Each row has a name. Each question is about the rows just above it.

[174 163  95 119  86] -> (74)
[101 162 140  88 139] -> (18)
[174 164 177 103 129] -> (69)
[136 138 178 103 164] -> (96)
[174 163 140  88 129] -> (2)
After [136 138], its row goes on with : [178 103 164]
The rest of the row after [163 140]: : [ 88 129]
The rest of the row after [162 140  88]: : [139]
After [164 177 103], its row goes on with : [129]
Go on from [138 178 103] to the end of its row. : [164]
After [178 103], its row goes on with : [164]
The rest of the row after [164 177]: : [103 129]

[109 101 151 129 125 136 129  99 129  99] -> (48)
[120 110  94  96 169 128  98 183 134 146] -> (50)
[112 103 157 195 121 122 126 158 132 111] -> (13)
[101 138 109 144 180 150 143 146 107 149] -> (53)
[109 100 151  91 151  89 157 116 118 153] -> (121)
[109 101 151 129 125 136 129  99 132 112] -> (83)
[179 137 124 138  71  63  98 121 147 175] -> (3)
[119 104 156 149 124 140 139 138 109 107] -> (180)
[140 135 124 105 180 151 136  86 115 108] -> (157)
The rest of the row after [ 63  98 121]: : [147 175]
The rest of the row after [151  89]: : [157 116 118 153]
Go on from [105 180 151 136  86] to the end of its row. : [115 108]
Go on from [180 150] to the end of its row. : [143 146 107 149]

[132 128 131 135 123 134 136 125 132 125 130 124 127 133 132 127 129 149
 130 131 129 129 126 126 130 135 130 130 123 124 125 138 121 119 124 129
 133 145 124 126 127 128 129 132 131 128 129 127 120]  (141)
[134 129 129 150 128 143 147 117 140 121 126 116 130 137 134 127 130 132
 130 127 125 128 137 127 129 140 123 132 119 127 123 105 144 135 124 129
 140 127 117 131 125 124 129 139 135 128 128 127 116]  (7)
[132 131 131 147 126 141 145 121 142 122 126 117 131 133 135 128 133 129
 132 132 126 130 133 125 132 143 121 130 119 127 123 104 144 129 125 127
 138 125 115 126 126 125 131 139 138 130 126 127 115]  (33)
[132 128 127 153 126 148 149 113 142 123 124 116 129 136 138 129 134 131
 135 129 123 128 139 128 130 148 119 131 117 127 126 102 151 133 123 125
 138 124 115 145 108 121 131 141 140 128 129 128 114]  (179)
[106 141 115 148 155 152 126 107 112 140 110 124 122 103 123 136 131 147
 143 105 122 121 177 124 122 131 130 108 157 152 135 140 110 104 165 114
 109 143 140 145 109 104 128 135 126 132 123 139 163]  (162)
[132 128 131 135 123 134 136 125 132 125 130 124 127 133 132 127 129 129
 130 131 129 129 126 126 130 135 124 130 123 124 125 118 134 129 124 129
 133 125 124 126 127 128 129 131 131 128 129 127 120]  (166)
[135 133 129 160 138 135 153 115 142 121 125 116 131 135 136 131 138 134
 133 127 123 127 141 123 127 150 118 129 117 127 123 100 150 132 127 125
 141 124 111 130 121 122 133 143 137 132 128 130 115]  (93)
[119 132 125 133 140 137 124 124 119 133 123 128 128 116 126 135 128 136
 132 117 125 123 149 124 124 126 130 119 137 139 131 136 118 120 145 120
 119 135 134 134 120 121 126 127 125 131 126 132 143]  (8)
[131 128 127 136 125 130 137 127 135 123 130 124 128 132 132 128 132 128
 127 131 127 126 129 126 127 134 126 129 122 127 126 101 137 130 122 126
 132 126 120 128 129 127 130 132 134 128 129 129 121]  (171)
[120 132 125 131 138 134 123 124 119 133 119 127 125 119 124 130 127 137
 135 119 124 123 147 125 126 125 130 120 137 139 129 138 121 118 144 120
 120 133 135 133 121 119 127 135 126 129 125 134 143]  (118)
[120 132 125 131 138 134 123 124 119 133 119 127 125 119 124 130 127 137
 135 119 124 123 147 125 126 125 130 120 137 139 129 138 121 118 144 120
 120 128 124 125 129 131 129 129 130 129 129 128 121]  (173)
Go on from [130 121 122 133] to the end of its row. : [143 137 132 128 130 115]
After [128 135], its row goes on with : [126 132 123 139 163]
The rest of the row after [145 109]: : [104 128 135 126 132 123 139 163]
The rest of the row after [127 126 102]: : [151 133 123 125 138 124 115 145 108 121 131 141 140 128 129 128 114]
Go on from [109 143] to the end of its row. : [140 145 109 104 128 135 126 132 123 139 163]
After [127 129 140], its row goes on with : [123 132 119 127 123 105 144 135 124 129 140 127 117 131 125 124 129 139
 135 128 128 127 116]
The rest of the row after [129 117 127]: : [123 100 150 132 127 125 141 124 111 130 121 122 133 143 137 132 128 130
 115]

[113 120 140 107 130 128 128 129 131 110 126 110 123 130 129 135 113 119
 129 106 124 130 128 124 126 123 132 114 126 130 116 132 120 122 133 131
 129 133 134  91 122 138 123 124 128 123 137 121 133 108 121 122 126 130
 129 149 119 115]  (77)
[113 120 140 107 130 128 128 129 131 110 126 110 123 130 129 135 113 119
 129 106 124 130 128 124 126 123 132 114 126 130 116 132 120 134 123 120
 140 108 144 150 117 124 138 123 128 135 119 134 103 139 148 133 122 128
 134 121 129 130]  (119)
[112 120 140 107 130 128 128 129 131 110 126 110 123 130 129 135 113 119
 129 106 124 130 128 124 126 123 132 114 126 130 116 132 120 122 133 131
 129 133 134  91 122 138 123 124 128 123 110 121 133 108 121 122 126 130
 129 100 119 115]  (67)
[113 120 140 107 130 128 128 129 131 110 126 110 123 130 129 135 113 119
 129 106 124 131 128 124 126 123 132 114 126 130 116 132 121 122 133 131
 129 133 132  91 122 138 123 124 128 123 137 121 133 108 121 122 126 130
 129 149 119 115]  (73)
The rest of the row after [134 103]: : [139 148 133 122 128 134 121 129 130]
[113 120 140 107 130 128 128 129 131 110 126 110 123 130 129 135 113 119
 129 106 124 130 128 124 126 123 132 114 126 130 116 132 120 134 123 120
 140 108 144 150 117 124 138 123 128 135 119 134 103 139 148 133 122 128
 134 121 129 130] is in which row? : (119)
The rest of the row after [124 138 123 128]: : [135 119 134 103 139 148 133 122 128 134 121 129 130]

[105 123 149 124 149 151 121 133 118 125 122 151 128 134 109 111 122 135
 134 148 119 128 146 132 131 124 131 114 122 134 118 118 133 122 110 143
 132 122 138 120  98] -> (103)
[ 96 119 144 124 140 154 138 133 118 129 113 151 126 125 119 108 124 127
 131 151 124 122 153 146 122 118 120 123 126 134 112 111 117 117 104 128
 142 129 147 133 115] -> (82)
[ 88 114 144 120 145 151 133 134 115 132 113 141 126 120 119 101 125 119
 125 143 117 128 150 146 122 118 136 132 133 136 129 104 128 113 102 132
 145 131 147 132 121] -> (115)
[ 96 119 144 124 120 154 146 133 118 129 113 151 126 125 119 108 124 127
 131 151 137 122 153 146 122 118 120 123 126 134 112 111 122 127 115 125
 148 136 121 123 121] -> (32)
[109 123 151 126 145 154 121 134 118 130 124 151 130 139 106 116 121 143
 137 148 119 128 143 129 135 127 131 105 122 133 112 121 133 124 115 147
 128 120 135 114  92] -> (79)
[109 123 151 126 145 154 121 134 121 123 124 151 130 139 106 116 121 143
 137 148 119 128 143 129 135 127 131 105 122 133 112 108 106 113 100 117
 155 134 138 138 127] -> (26)
[ 96 119 144 124 120 154 146 133 118 129 113 151 126 125 119 108 124 127
 130 151 137 122 153 146 122 119 120 123 126 134 112 111 117 117 104 128
 142 129 127 129 115] -> (100)
After [148 136 121], its row goes on with : [123 121]
Go on from [147 132] to the end of its row. : [121]
The rest of the row after [133 122]: : [110 143 132 122 138 120  98]
Whose row is [109 123 151 126 145 154 121 134 121 123 124 151 130 139 106 116 121 143
 137 148 119 128 143 129 135 127 131 105 122 133 112 108 106 113 100 117
 155 134 138 138 127]? : (26)
After [109 111 122], its row goes on with : [135 134 148 119 128 146 132 131 124 131 114 122 134 118 118 133 122 110
 143 132 122 138 120  98]

[119 120 151 130 118 125 142 122 133 106 135 117 125 103 126 122 117 144
 130 147 127 133 128 130 141 130 119]  (153)
[127 127 124 141 127 123 132 132 141 126 125 116 136 137 119 103 132 145
 140 148 139 130 118 112 121 131 135]  (68)
[116 125 119 106 121 120 130 130 136 128 126 127  88 134 124 122 123 117
 133 131 132 123 120 154 194 131 118]  (160)
[113 136 139 131 128 119 127 136 143 141 128 128 135 133 112 113 124 119
 114 127 139 130 117 111 118 129 138]  (84)
[117 152 130  95 119 126 140 119 117 129 141 157 119 104 139 122 117 143
 111 122 124 128 120 135 114 130 139]  (35)
[145 145 104 124 143 123 129 138 132 115 128 109 106 124 128  81 145 120
 112 143 124 117 133 140  85 131 140]  (11)
[130 146 104 124 143 135 115 113 114 128 135 120 132 148 132 115 124 125
 120 128 135 135 121 118  86 129 127]  (63)
The rest of the row after [139 130 118]: : [112 121 131 135]
The rest of the row after [146 104 124 143]: : [135 115 113 114 128 135 120 132 148 132 115 124 125 120 128 135 135 121
 118  86 129 127]
After [ 95 119], its row goes on with : [126 140 119 117 129 141 157 119 104 139 122 117 143 111 122 124 128 120
 135 114 130 139]
The rest of the row after [120 132 148]: : [132 115 124 125 120 128 135 135 121 118  86 129 127]
After [117 125 103], its row goes on with : [126 122 117 144 130 147 127 133 128 130 141 130 119]
The rest of the row after [122 117 144]: : [130 147 127 133 128 130 141 130 119]

[130 161 122  78 154  86] = (98)
[ 92 146 109 106 127 152] = (136)
[159 102 143  92 125 161] = (134)
[143 131 116 146 116 113] = (159)
[168 116 107 155 107 148] = (60)
[129 110 122  77 154 134] = (90)
[161 146 105 132 128 155] = (105)
[135  89 128 146 117 158] = (97)
[ 78 116 101  78 154  87] = (41)
The rest of the row after [143 131 116]: : [146 116 113]
After [146 117], its row goes on with : [158]
After [130 161 122  78 154], its row goes on with : [86]
The rest of the row after [143 131]: : [116 146 116 113]
Go on from [110 122] to the end of its row. : [ 77 154 134]
The rest of the row after [159 102]: : [143  92 125 161]

[ 94 129 171 135  99 175 133  94] -> (116)
[139 111  90 126  79 140  93 150] -> (126)
[155 137 165 136  99 175 140 118] -> (5)
[ 94 129  90 126  79 139 134  94] -> (155)
[139 137 165 137  99 142 129 118] -> (19)
[155 137 165 136  99 175 133  94] -> (55)
Go on from [139 111] to the end of its row. : [ 90 126  79 140  93 150]
Go on from [136  99 175 133] to the end of its row. : [94]
Go on from [ 90 126  79 140] to the end of its row. : [ 93 150]
Go on from [171 135] to the end of its row. : [ 99 175 133  94]
Go on from [137 165 137] to the end of its row. : [ 99 142 129 118]
After [165 137], its row goes on with : [ 99 142 129 118]

[108  85  97 145 131 143 149 140 126] : (65)
[108  85  97 146 131 125  61 107 116] : (58)
[108  85  97 145 131 126  61 109 155] : (12)
After [ 85  97 146], its row goes on with : [131 125  61 107 116]
The rest of the row after [108  85  97 146]: : [131 125  61 107 116]
After [125  61], its row goes on with : [107 116]
After [108  85  97 146 131], its row goes on with : [125  61 107 116]

[ 87 123 107 190 110  59 114]  (85)
[152 106 118 161 111 160 155]  (16)
[ 84  86 112 139  86 132 192]  (133)
[137  99 105 151 128 125 167]  (113)
[121 133 188 100 113 187 128]  (164)
[152  99 105 151 127 125 155]  (87)
[ 96  98 105 156 128 124 153]  (143)
The rest of the row after [ 99 105 151 127]: : [125 155]
The rest of the row after [96 98]: : [105 156 128 124 153]
After [128 124], its row goes on with : [153]
After [ 99 105 151 128 125], its row goes on with : [167]
Go on from [106 118 161 111] to the end of its row. : [160 155]

[127 137 133 134 111 125 126 117 131 126 102 122 119  91 145 133 125 114
 126 142 129 124 123 135 127 110 126 128 127 125 132 128 125 119 149 131
 137 123 124 108 130 134 125 126  66 136 153 120 147 129] = (104)
[125 125 132 129 132 130 133 134 127 123  89 135 129 137 136 128 129 150
 135 133 130 124 135 126 123 151 130 130 114 129 117 146 130 129 137 129
 135 119 120 130 139 123 127 132  88 117 127 129 157 124] = (80)
[127 137 137 126 126 122 127 131 118 128  77 137 127  96 136 122 131 139
 124 125 119 128 136 131 122 120 153 125 130 129 124 138 131 121  96 129
 138 127 128 121 132 128 125 126 166 116 115 127 159 125] = (64)
[130 136 129 130 132 130 112 121 119 116 124 125 128 119 126 119 126 137
 119 134 116 122 118 133 129 148 140 127 128 131 126 120 123 118 111 132
 139 124 116 103 129 126 130 123 120 122 137 135 119 140] = (89)
[124 122 122 134 120 125 133 129 133 101 117 134 131 139 122 132 127 119
 138 122 138 125 135 117 122  79 110 124 152 127 131 139 131 134 168 126
 127 127 128 121 139 123 126 132  88 141 130 119 133 127] = (139)
Go on from [130 132 130] to the end of its row. : [112 121 119 116 124 125 128 119 126 119 126 137 119 134 116 122 118 133
 129 148 140 127 128 131 126 120 123 118 111 132 139 124 116 103 129 126
 130 123 120 122 137 135 119 140]
Go on from [130 112] to the end of its row. : [121 119 116 124 125 128 119 126 119 126 137 119 134 116 122 118 133 129
 148 140 127 128 131 126 120 123 118 111 132 139 124 116 103 129 126 130
 123 120 122 137 135 119 140]
After [130 139 123 127], its row goes on with : [132  88 117 127 129 157 124]
Go on from [111 125] to the end of its row. : [126 117 131 126 102 122 119  91 145 133 125 114 126 142 129 124 123 135
 127 110 126 128 127 125 132 128 125 119 149 131 137 123 124 108 130 134
 125 126  66 136 153 120 147 129]
After [127 128 121 139 123], its row goes on with : [126 132  88 141 130 119 133 127]
The rest of the row after [139 123 127 132  88]: : [117 127 129 157 124]

[100 119 145 116 138 174 122 124] = (137)
[122 120 115 131 146 115 156 119] = (15)
[113 144 146 116 126 155 144 168] = (66)
[142 129 103 167 101 137 115 142] = (70)
[122 120 115 131  94  93 123 145] = (163)
[155 145 114 109 139 129  85 137] = (110)
[113 144 145 116 139 129  85 137] = (43)
[155 145 114 116 127 129 109 137] = (112)
After [119 145 116], its row goes on with : [138 174 122 124]
After [116 126], its row goes on with : [155 144 168]
Go on from [131  94  93] to the end of its row. : [123 145]
After [113 144 146 116], its row goes on with : [126 155 144 168]
The rest of the row after [145 116 139]: : [129  85 137]

